One turn sends every row of this set to another row. A few are shown first. Where does it send the rows asked after them?
q400: [-18.8   6.3 -23.7   8.0  45.4 -26.8   5.7 -23.1 -13.6  10.8   3.5   6.0
  -5.7 -11.4  27.1 -23.2  17.4   2.9  25.5   5.8  25.1   0.3]
q894: [ -6.5  -1.5  16.8 -13.5  17.6   5.8 -18.3 -30.3 -23.5 -34.6  -7.0 -18.3
   3.4  -7.2   7.0   4.4 -17.8  -1.2   5.0  -6.5   0.5  -9.9]
q962: [ 18.7  16.5  20.6   4.1   0.0  -7.0   5.6  20.8  -2.6  20.4   4.0  -1.1
  -0.7 -19.0  30.0 -14.2  -7.1 -38.2  -5.6  -8.1  12.9  -6.4]
q107: [  6.5  19.4  -3.7  -4.8  10.1  29.1  11.5   1.6  24.5  -4.1 -33.5  26.8
  -2.7 -24.3  -9.1 -17.2  12.0 -16.0   6.9  -7.6  11.9   7.6]
q91: [ -3.8  18.8  -9.0  -6.9   2.1  28.7  -1.1  -3.1  10.9 -22.9 -32.7  12.0
  -2.8 -22.2  -5.0 -37.9  21.3 -10.0  23.6  -3.4  -0.6  11.4]
q724: [ -2.4  22.8 -10.3 -13.2  12.4 -16.1  -7.0 -35.1 -12.3   7.7  -5.4  -1.6
  -7.7  -7.9   0.3 -35.5  44.7   8.9  19.7  15.2  22.4  -7.3]
q475: [-11.8  12.5 -22.6 -18.0  26.2 -17.5   1.3 -32.4 -23.9  -4.3  -0.9  -2.2
 -14.3 -15.0  24.6 -28.2  21.7 -14.5  23.9 -10.3  32.2  -9.4]
q213: [ 10.1  13.6 -17.2  -5.5  21.1   0.0  27.8 -19.9 -12.5  14.5   6.8 -16.0
 -21.5 -14.7  16.9 -30.3  27.2  -3.0   9.7  -9.0  28.0  26.0]
q331: [ 11.7   0.6  -6.2   4.9 -14.8  36.5  -4.9  -4.3   0.4  -3.3 -22.2  -1.9
  12.0   9.0 -23.6  -8.5   0.1  -9.1  21.7  -6.8 -27.9   3.4]
q248: [  0.8   0.2 -22.5  27.9   7.4 -16.3   8.4 -19.9   1.1  18.4  13.7   2.0
   4.9   2.9  11.3  37.0   1.8   1.2 -10.1   3.4  -7.8 -17.6]
q904: [ -6.4  -3.1  -8.5  17.0  23.0 -18.2  18.2   3.5 -13.8  20.8  12.0 -24.1
 -21.3 -31.7  26.5 -22.3  20.1  -5.9  18.3   3.8  30.8  -0.4]
q753: [ 25.3 -10.7  -8.4   5.3  -5.4  24.7  15.6  -4.9   6.7  12.8 -18.7  -1.6
  -8.2  13.5 -24.5   3.6  -4.9  -6.1  27.5   5.4 -16.4  -1.6]
q168: [-12.0   3.6 -38.3  -1.7   0.6 -18.1 -11.2 -27.1 -24.5  27.8  12.8  -6.6
  11.2  12.5  -8.3  13.4   6.8  -6.8  -0.4 -29.6   3.7  -4.1]
q259: [  7.4  14.9  26.9 -13.3  24.1   7.0 -21.2 -22.5  -6.0 -26.7 -15.2 -19.6
  17.5  -8.6  -6.1  -7.5  16.1   8.2  16.2  13.1  -1.9   1.8]
q847: [-14.7  22.3 -31.4   9.6  -5.8   5.5   3.6  22.8  12.5   3.9   3.9  -2.3
 -25.1  -0.4 -10.0 -17.8  15.5   7.0  41.8  12.5  -2.1  -0.9]
q791: [ -9.9  22.2 -33.9  16.6  -9.0   2.8   7.9 -19.4   3.7  15.3  16.4  -5.5
  -5.7  12.3  -5.6  19.0  11.2   9.9 -26.4 -15.7   2.6   3.1]
q295: [ -1.4  19.0  -8.7  -8.8   0.7 -13.5 -18.4  22.3  -2.7  -3.9   3.1 -26.1
   1.9  -8.7  -5.0 -16.1 -13.5 -39.0 -12.0 -25.3   4.9 -16.4]
q68: [-16.4  -4.4  22.7   5.1   2.8 -11.0  -8.2 -15.8  -7.6 -11.9  -5.3   2.5
  -2.5 -24.3  23.4  30.3  -1.7  21.9  -2.7  -8.4   4.7  13.1]
q937: [  4.5  23.0  11.4   0.5   1.4   0.9 -23.6  21.3  16.6   1.4 -16.2 -31.2
  17.4   3.4 -17.5  -7.1  15.1 -29.2   4.7 -16.0   4.6 -16.6]
q907: [-18.0 -14.8  30.4   5.9  33.0   2.2  -9.9 -16.0 -11.5 -22.9 -20.9 -10.2
   3.2 -13.7  17.8  -0.6 -15.1   6.2  12.4  -5.2  15.7   1.1]
q111: [-16.3   5.9 -24.7   9.7  -3.8  33.7  -2.2 -24.9 -16.5   4.5  -9.8   6.2
   6.2  -3.9 -15.0 -20.1  24.5  19.0  32.1  -1.8  -6.4  16.0]
q42: [ -8.1 -18.8 -17.0   6.3  36.3 -18.9   9.0   1.9 -29.3  30.0  -0.8  -0.5
  -8.1  -9.6  22.1 -18.3  25.5 -15.1  -0.3   9.9  24.0   9.9]
q279: [ -2.5   3.6  16.0   5.2  -5.7 -18.1 -13.9  25.8   8.0   5.3 -13.9  -6.1
  -3.1  -2.4   3.9 -11.7 -25.8 -28.9 -16.5 -18.1   5.6 -14.8]
q219: [  9.6  29.0  12.1   6.9  -8.5  19.9   6.8  25.0   0.9   2.1  13.0 -30.0
  -9.8   8.1  15.8 -16.3  -8.1 -30.5  -0.6 -15.2  12.4  -3.3]
q322: [ -6.6  13.9 -19.6   6.5 -17.0  -8.9 -14.1 -18.4  -5.5  36.8  -4.2 -11.5
   8.2  21.3 -24.1   1.0  32.5   0.0   5.0 -13.4  10.3 -18.2]
q80: [  3.0  11.1  12.9  -8.3  11.4   8.1   5.4 -23.4   5.3 -35.2  -9.8 -11.8
 -12.0   4.9  21.6  24.4   2.1  14.0  10.3  -9.9  -0.4  18.0]
q215: [ -4.0  -6.4  25.0   4.2   7.5  -1.5 -11.1  34.7 -20.0   9.6  -4.0  -4.1
  -3.4   3.2  26.5 -11.7  -8.9 -33.2  -8.6   8.7  10.8  -7.4]
q916: [-23.8  17.0  -3.4  10.2   5.3  40.1  -2.6  -6.1 -13.9  11.3   1.0  12.7
   9.7 -15.7 -12.3 -10.3  10.6  24.2  25.4  -1.8   7.2  24.2]
q325: [ -7.2  20.9 -42.5   9.8 -13.2  13.8   0.6  12.5  11.8   5.6 -10.4   1.0
  -7.9   2.9 -14.2 -30.6  24.4 -14.4  29.3  -3.3 -11.1  -4.0]
q51: [-20.1  -4.0 -23.7  18.0   8.1 -18.3 -10.8   7.4  -9.2  19.5   4.3  15.6
   5.2  10.1   8.1  21.6   5.1  -7.8 -32.2   7.2  -2.4 -10.2]
q459: [-19.8 -20.1  10.3  -3.2  25.9 -18.2 -10.1  -6.0 -12.2 -18.8 -20.7   8.6
  -8.9  -2.8  29.2  21.4   9.3   4.9   2.7  10.0   8.1   7.8]
q438: [ -3.2   3.9 -28.7  14.5   0.9 -29.3  -4.5  -9.7 -14.2  44.6  14.4   9.4
   7.1  17.3  -1.4   1.0  -6.6  -4.8  -4.5  -7.7  -3.7  -6.5]

q459 -> q215
q91 -> q331
Where do these go?
q937 -> q322
q219 -> q791
q400 -> q907
q107 -> q753
q894 -> q295
q962 -> q248

